In the data rows, zero lies at 7.5, halfway between 7 and 8.
Some points:
14|13|10|6|0|12|7|6|7|1|10|9|8|5|0|8|9|7|11|6|0|8|3|7|5|0|7|9|7|13|7|3
10|9|8|3|1|14|4|12|9|4|11|3|8|2|0|8|5|8|5|8|1|10|3|6|5|3|11|8|5|9|12|2
0|3|8|11|0|7|6|6|9|1|7|13|11|12|2|13|9|6|7|7|2|4|5|6|4|2|1|8|4|9|2|2
0|0|7|7|1|11|13|5|4|5|12|6|12|8|3|14|7|8|8|7|2|3|4|6|2|8|5|8|4|6|8|2
3|0|6|3|6|14|10|9|6|2|11|10|14|8|1|0|10|4|4|5|9|3|6|7|10|4|4|9|7|0|0|4
5|2|7|10|5|2|9|6|2|5|6|1|5|11|4|2|2|3|6|8|7|5|9|9|5|10|7|8|3|2|1|4
5|3|4|6|9|5|10|5|7|4|5|0|1|5|10|7|2|6|8|1|7|4|5|8|5|4|2|12|4|4|0|6
4|4|11|10|6|7|4|11|11|7|0|8|3|7|3|4|2|10|8|9|3|6|8|6|3|8|4|5|10|0|6|15
6|1|7|6|9|0|7|12|3|9|6|5|4|8|4|4|2|12|10|13|5|10|7|7|2|4|8|5|6|7|1|12
4|7|5|9|8|1|8|4|8|10|2|6|3|7|7|2|6|8|10|10|1|3|8|9|5|8|5|8|8|4|7|4
3|4|6|6|5|4|5|8|8|6|4|7|2|5|8|1|12|9|2|8|6|8|5|6|7|9|3|7|8|7|4|4
1|5|8|6|6|6|7|8|10|9|9|10|6|4|6|5|10|3|8|4|9|4|7|9|7|5|3|4|2|1|10|7
6|8|12|1|4|3|8|3|1|7|4|3|9|6|6|3|6|5|1|1|10|7|6|8|7|9|3|3|9|8|10|2
8|6|9|0|7|6|4|2|2|4|7|10|4|7|11|5|4|4|0|5|6|2|6|2|10|2|7|8|5|8|7|7
8|4|10|7|9|5|8|6|3|8|7|5|6|1|7|11|9|0|0|8|8|7|6|6|3|5|6|1|5|10|7|9
3|13|5|0|4|6|1|7|3|10|3|5|7|7|10|10|6|6|2|6|7|7|9|6|4|8|3|8|6|4|10|3
7|10|4|10|8|5|5|8|7|8|5|7|12|10|9|2|3|3|1|4|2|0|9|6|9|5|9|5|11|9|9|9
6|10|9|7|6|9|4|13|2|10|4|8|10|7|9|7|5|3|10|3|5|9|8|6|1|8|6|5|13|12|8|10
10|7|6|5|5|7|6|6|1|14|11|12|5|5|8|9|5|7|2|6|4|8|9|7|8|7|8|8|12|8|6|10
5|13|7|13|7|9|10|9|1|15|5|13|5|5|5|10|8|7|8|9|6|6|6|6|6|6|8|8|13|6|10|10
6|9|7|8|3|7|6|6|7|13|4|12|11|10|8|12|3|7|7|11|8|2|6|14|7|6|14|8|10|6|11|12
10|8|8|8|5|8|10|9|8|14|10|11|4|6|8|8|3|8|2|11|12|8|7|10|4|5|5|7|8|8|9|13
11|10|6|8|10|9|5|10|10|13|8|11|5|4|4|10|9|4|5|7|8|4|8|9|5|9|4|11|10|7|5|10
10|8|12|9|11|14|6|6|0|12|3|8|11|7|9|5|10|6|9|8|9|6|2|7|5|6|6|7|9|8|10|11
12|7|11|7|8|4|6|8|7|10|11|8|7|5|4|7|6|4|11|5|6|3|10|12|11|10|4|6|12|8|10|8
7|11|7|9|10|3|9|10|6|9|10|9|13|7|9|10|3|11|4|4|9|9|4|12|5|9|5|7|8|11|6|11
8|8|11|7|7|4|8|11|7|9|10|9|9|2|11|9|6|13|7|7|5|3|8|8|8|7|9|10|7|8|12|13
1|10|9|3|9|9|6|11|10|10|9|10|4|9|8|6|6|1|11|10|9|5|4|11|9|9|11|6|10|13|10|9
9|9|4|11|7|9|3|10|8|12|3|11|11|10|8|11|7|7|4|10|7|10|9|12|9|6|5|12|9|9|9|12
12|4|13|8|6|8|7|9|9|15|6|13|12|5|7|7|5|9|8|14|8|9|5|8|7|12|9|11|15|14|7|11
9|7|9|8|10|10|7|8|9|11|4|7|11|7|5|10|8|7|6|9|6|9|12|15|9|5|9|8|14|8|8|12
7|12|9|10|7|3|8|9|7|15|8|8|12|11|6|11|13|10|7|10|9|5|3|8|9|7|9|8|11|10|4|11
7|5|7|9|9|8|13|10|7|9|6|13|11|4|8|8|5|9|7|8|10|10|5|9|12|5|5|11|13|10|13|12
10|12|7|9|9|4|7|11|3|1|8|11|6|7|5|11|10|9|7|7|13|2|11|4|7|9|9|6|9|4|10|7
11|11|2|5|8|7|8|10|4|6|4|5|8|7|11|8|11|4|10|15|5|6|8|7|13|9|4|8|1|7|10|10
7|9|11|10|9|7|6|7|5|4|8|2|2|11|5|11|7|7|7|6|9|7|10|8|14|6|8|5|7|10|10|9
10|4|10|5|9|8|11|10|4|3|8|6|5|10|12|9|15|7|3|9|10|3|13|11|4|10|13|15|10|8|9|6
5|7|15|2|8|11|15|9|8|7|8|7|7|15|9|12|8|5|7|4|6|7|15|2|9|15|5|15|5|12|8|12
8|9|14|6|14|6|14|11|5|6|6|8|11|11|6|9|8|5|7|7|6|9|13|10|8|8|9|15|7|7|11|1
8|9|13|9|9|9|14|10|8|5|10|4|9|13|7|6|7|4|4|11|11|9|10|7|8|4|5|15|7|7|14|5
8|13|12|7|8|8|13|13|6|7|12|7|9|10|9|6|10|5|3|6|6|7|13|14|6|12|8|11|3|11|5|4
8|9|14|9|6|9|8|14|8|5|6|4|3|4|13|9|6|5|4|9|9|5|3|11|14|10|11|9|3|9|6|6
12|12|9|5|8|7|14|12|10|8|9|8|6|13|10|9|9|6|10|10|10|6|2|13|4|6|4|6|15|7|9|8
10|8|11|9|10|5|4|11|3|2|7|9|5|12|9|7|9|4|5|10|12|12|5|12|9|8|8|8|5|9|7|4
10|8|1|6|13|3|7|0|12|4|3|3|4|7|6|13|3|3|7|5|10|6|8|0|1|10|8|5|6|15|10|7
14|10|0|6|6|8|14|6|11|8|3|6|8|4|8|4|10|8|10|4|8|11|11|2|10|6|15|3|5|9|6|7
12|7|2|10|6|7|5|10|12|9|10|7|4|10|10|5|9|7|12|0|10|15|7|3|8|6|14|5|7|5|12|3
9|15|6|5|9|7|6|0|14|3|15|8|9|4|10|4|10|6|10|7|7|15|5|4|7|8|15|9|9|2|4|12
14|9|5|6|4|6|6|0|10|5|9|7|8|10|5|4|11|9|11|6|11|14|4|7|10|11|13|6|3|4|11|12
12|7|8|4|12|5|6|7|13|8|4|9|7|8|7|10|10|11|9|2|6|11|3|4|11|9|15|6|2|6|8|4
2|7|1|8|13|10|7|4|9|5|8|12|6|8|6|6|9|15|14|6|11|10|9|10|7|9|7|6|8|12|7|8
8|7|5|11|5|6|4|8|12|4|6|11|10|5|10|9|9|10|15|9|11|13|13|6|9|11|5|5|6|6|3|9
5|3|3|10|9|7|3|5|12|7|11|4|8|10|12|13|13|12|13|7|5|12|7|6|11|8|5|6|11|6|9|10
8|4|6|13|7|10|11|0|11|7|6|10|8|5|12|9|7|10|13|10|6|13|9|10|11|11|8|3|8|6|7|4
There is one direction along which these points spread out most. Take the direction at right angles to it along which they spread out most. Go by this last direction. How far along it is each point below, from 0 to 99? 50 is the average, and the first point above lies past it. One standard deviation of the points above along it is 16.
9|5|7|10|10|7|4|7|11|10|11|9|10|9|12|7|7|10|15|11|12|6|8|3|8|7|7|6|2|8|6|4 70
2|8|5|9|7|8|4|4|10|9|9|8|7|3|7|7|7|11|13|11|14|9|12|5|12|10|10|9|8|9|5|4 70
4|4|3|15|9|7|5|6|11|6|11|4|11|6|10|2|13|11|12|9|7|10|8|7|9|10|11|7|8|11|9|10 75
11|5|6|9|7|12|3|8|15|8|12|4|11|10|12|8|9|15|11|12|11|8|11|7|7|7|8|1|9|4|8|5 74
6|9|8|12|10|11|9|7|12|8|8|2|10|7|9|9|8|11|11|8|14|8|7|3|10|6|10|5|12|5|2|5 68
9|8|9|14|11|14|4|0|12|8|9|8|6|6|10|4|11|14|11|7|8|10|10|12|6|8|9|6|4|7|5|9 74
6|8|7|7|14|10|10|6|10|8|11|10|7|10|11|7|8|12|7|11|4|11|10|4|13|7|7|0|7|7|7|3 67
11|7|2|10|11|13|7|7|3|4|11|4|6|8|8|9|6|9|7|6|9|6|6|6|12|15|5|7|6|7|8|6 61
